Where one turn sends some rows of the set: a few examples, then the rows asked:
X: [-17  10  17   8 -25  10  -4   1  17 -17   4 -23  22  -8 -17  14  -7 -30
  11 -10  -7  16  21 -14   8  -2 -23  24 -17   8  13 -13 -18   5 -23  -1
  20  10  36 -19  -1 -28  11 -27 -14  10  14   5 -15   0   0  -7  -5 -10
  -3 -20 -19  -4 -18   8 -27 -16  -3  12 -15   0]
J: [  4 -24  -3   1   8  -7 -26  11  -2 -23  -7  -5  12   6 -20 -13 -26   7
  22 -19 -27  39 -16  -6   5  18 -16  14 -14 -12  -5  16  15  10  13   8
   1   8   7   6  18  -6  27 -10  10  -6  -9  11   7  16  -6   1  -4  -5
   2  24   1   1 -27  -6  -7 -35 -23  -5 -11 -19]
U: [-18   1 -14 -27 -35 -12   7  -4 -10   8  27  -7 -15  -9  -2  23   4  -4
  12   4  -4  -7 -22  21   2  -3 -43  25  -7   1   0 -12 -14 -20  16   9
 -39   2   6  39 -20 -34  17  12  -7  26   8  -7   1 -10 -19  -2  16  19
   3  13  -5  18 -19 -11  -7  -2 -28 -34 -39 -14]
E: [ 21  16 -15  10  13   3 -15  15  28  26  -6  -1 -26  20   4   9   5  15
  11   7  34  -3  -2   2   8 -16 -23   5 -19   5   5  41 -10  -2 -16  13
  -6  20 -26  18 -10 -45 -15  12  11 -22  13  -8  -7 -16  -8  13  11  15
  -8  -4   2 -37 -11  -9  20   3  -8 -34 -32  11]
G: [ -4   9 -13   3 -15   2 -18 -12  11 -12  12  -3 -10   5 -16  44   3  -4
  19  -6  -6 -21 -21  18  12 -14 -65  -4 -19  33  12  -2  -1  26  13   0
 -20   0 -17  43  22 -39  12  -5  -5   9   0 -19 -13 -17  -9   2  32  25
   7  14 -10  21   0   3  -1  -3 -10   4 -46  14]
L: [  0   6 -12   4 -10  23   1  14  16  16 -16 -11 -30  15  -3  30  25   0
  -3   1  17 -16   8  14  18 -15 -52   4 -17   1  34   9 -13   5  14  -7
   7  20 -22 -16 -26 -46  -9   7  12  18   7 -10 -35 -20 -29  -8  21 -19
 -12  13  17  -6  -7  -7  15 -12   4 -13 -14   6]
W: [-12  -4  11   8 -21  14 -10   0   8 -24  11  -7  25 -23 -19  13 -13 -23
   0 -14  -6  13   8 -12  13  -4 -29  18 -15  12  17 -12 -12  10 -22  -9
  14  14  31 -19  -6 -23  24 -24 -18  15  16  -1 -15 -12  -2  -1  -8  -8
 -11 -25 -22 -12 -21  10 -17 -31  -1  15 -18  -8]
F: [ -4  20 -16  -7  -2  39 -13 -12  -8 -27  -1  -2  -2  12   1  13 -29  21
   5 -12  21  21   8 -15  31 -22 -22  30 -34  18  28  14  -5  36 -32 -18
  -7  16  11  19 -12  -3  19 -20   1   7   5  16  28 -13   5 -38  13   2
   1  16   0 -17 -10   0   7  -5 -13 -22  -8 -29]
K: [ 25  -4 -15  -9 -28  14  23  13  31  10   8   8  -4   5   3  13  10  30
 -18  13  21  19 -27   6  10 -12 -11   6  -8  27  20 -11   0  14  26 -15
  -7  20  13   4  -3  -5 -14  -5  -6  11  -2   5 -11 -44 -24 -26  38  -3
  20  16  21  -7   2 -21   8  -3  17   7 -18  -8]
N: [  2  -8  -5  -1   3  -4  18  24  17   2   6  10   0  19   7   6 -13  36
   8  10  30  11 -27  -4 -13 -15  -7  -2  -1   5  -9   7 -13  13   8   6
 -11  -7   6  24   7 -17 -21   6  -7 -20 -23  11 -17  -8  -6  -7   3  16
  21 -30  29  -5  -2 -22   7   6  22   7 -41   9]
M: [-10 -13  22  -6  -8  -7  19  38  23   8  22 -29 -15  29  -2  30   3  16
  -9   6  -6  15   6   9  29  -1  10  -8  18   9   9 -15   5  10  14 -15
  -5  -5  18  21  -8  -1 -16  -3 -18 -16  15  -1 -17 -18 -18 -23   6  20
  19  -1  17  -2   1 -11 -18   2  16  -4 -33  -6]
S: [ 13  21   4  -1 -26 -24 -14  -6  28  -8   2  -4 -25  -9   5   5   4  -6
  20  -8  16 -17  -7  23  11 -11 -48  -4  -2   6 -21  12  37  11  -7   7
 -28 -14   9  34 -12 -10   5 -16 -10  26   1  -1   1  -9 -19  -5  21  41
  -9   2 -21   0  -3 -17  13  -6  -8 -35 -42   1]
H: [ -1   7  -5  10   0 -17   7  30  -1  23   6 -30 -37  31  -2  16   9  -4
   0  -2   3 -19  14  -4  19  13 -23  -8  -9 -16  11  -5  -5 -22  22   1
  13  15 -19  16 -25 -19 -17   4  -2  -6   0 -11 -16  12  -9  17  22   0
  -9  11  -1 -35  -5 -13  -6  -3 -24 -25 -25 -14]
Q: [ -2   9 -16  -3   7  33 -14 -14 -19 -18   0  -8  12  -1  15  12 -32  21
   5 -21  19  23   7  -6  26 -21 -25  28 -37  20  26  13   8  37 -35  -9
 -14  17  11  10   0   4  25 -19  -6   7  -1   9  30  -8   0 -22  -2   4
   3   9   4 -18 -16   2   5  -2  -9 -25 -18 -25]
V: [  6 -15  -1  -6  15  -6 -23   7   1 -15 -10   2   3  13 -15 -29 -27   6
  21  -2 -23  29 -17 -12  -5  15 -18  13 -13 -17  -6  20   7  13  21  15
   9  13   2   3  15 -20  33 -22   3 -11 -16  11  19  15  -2  -9  -1  -6
   3  25  -1   0 -20  -6  -6 -32 -13  -8 -20  -9]

S moves to U
W moves to Q
X moves to F
Where do these go?
E moves to H
M moves to K

Where one turn sends some rows of the set: a few examples, then the rows asked:
tud: [ 23  -8 -21 -15  -3 -33  17  12  -1 -12 -19  -2  -3  -3   0  -5  -9  -5]
sema: [-11  40 -16  -7  -8   8  32  12 -22   9  14  16  -4 -14   8   6 -34   6]
bov: [  0  17  -9 -26 -22   7  24  18  -2  28   9  -5  24   7  -4  -6  11  -6]
riri: [ 16   4 -11 -23 -15  -7  26  13  -6  11 -10   1   7   6  -2  41   7   6]
vude: [  9  16  -5  22 -16  43  19   9 -14  -1  14  -6   4 -10   1 -17 -25   7]
bizom: [ -6  25 -13 -33  -8   4   9  -3 -28  23 -16   6  -6  -3   7 -17 -12   9]
kodir: [  0  23  14   4  18   0  19 -23 -16  -4  26   8  12  -4  20  -7   7  22]
neka: [  1 -26   5  22  -1 -11  24   0   4  12  16   3  -7 -16 -10  20 -16  26]
Tol: [ 21   0  31   3  -7  13  17 -10   3 -14   5  18  20  -3  10   9  -9 -19]
Lizu: [ 11  33   8  22  -8   9   2 -11   0  20   3  29  -2 -10  12 -27  13  10]
dage: [-24  10  -1  18  19  16  -3  -9   8   8 -11  -2 -18 -35  -5  -5  -1   6]
dit: [ 11  44  15  -3   2   2   4   6 -17  -9  18 -18   9  15  15  19   4  10]
Mev: [  0  48   6  -1  18   9  16  24   9  12  -4 -18  -6   4 -15  17   1   6]
vip: [ 13   1  -3 -18 -24 -23  22  -6 -30  15 -18  -1  -6   3   3  -6   5  -2]
pubi: [  7  19  -8   6 -52   6   7  -9 -32   1   2  -1  -1  -7   6   6 -11   7]
lokom: [ -7  18  -5   8  -6  -4  -4  30  38  16  -9 -14  -5  -3  -2  10  15   8]
Kov: [-11  25 -36 -14  -4   5   3  11  -7   6  11 -30   9 -11   8 -18   7   1]
bobuf: [-16  -2   4  23 -20  -8  14 -13  20   2   1  11  16   7  33   3   2  -2]
Nali: [  6   7 -18 -11  10 -15  29  22  20   9  19   1  -8 -29 -17  -5 -23  12]
zof: [ 22  16   7  13  13  -9   9 -21  29  -7  -9  -3 -11  -5   1  17 -37   1]
Laba: [ 24 -12 -13   0 -36 -17   4  -2  12   0   8 -17  -6 -22 -19  -3  -1  12]
gov: [ 12  12  14  28 -11 -17  11 -18  15  13 -12  24   7   7 -19   6  -4   1]
Vubi: [ -8  24  24  19  12  15  25 -14 -11   6   2  -2   5 -13 -12 -17   1 -25]
kadub: [ 18  34   0   7  16  19   1 -13  13   1   6  -1 -22 -22  28 -17 -20   8]
befo: [  5   5  -6  16 -10  21  16   3  40   2 -35  -8  -6  -8  -2  11  -6  -1]
Zopa: [  3  11 -38 -13   5 -14   6   9  -9 -15  -5 -25  -9 -13  11  29   1  13]
bas: [  3  12   4   3 -21 -11 -17  11  16   1  15 -12   7   9  30  12  20  12]
Suno: [ 18 -11  13  13 -26  23   9  -4 -10  12  18  10  11  -9 -14  -1  -4  29]
gorar: [  4 -14   7   2   3  14 -12  -7  21 -13  -9  19  -3 -25  17  20  -6  11]
kubav: [ 21  32   8  -3  29  30  22  -7   5  -5 -11 -11  -9 -20 -15   1   2  22]
sepi: [  2  14 -31 -32  12  -5   5  15   1  -3 -16   4   0 -10   5 -17 -29   7]
par: [-10   1 -15  31   7  10  31  13   1  -3  13 -13 -14 -19   5   4 -35   5]

Suno moves to vude
Laba moves to pubi
Where do these go?
tud moves to vip
befo moves to bobuf
Mev moves to lokom
gorar moves to Tol
Lizu moves to kadub
riri moves to bov

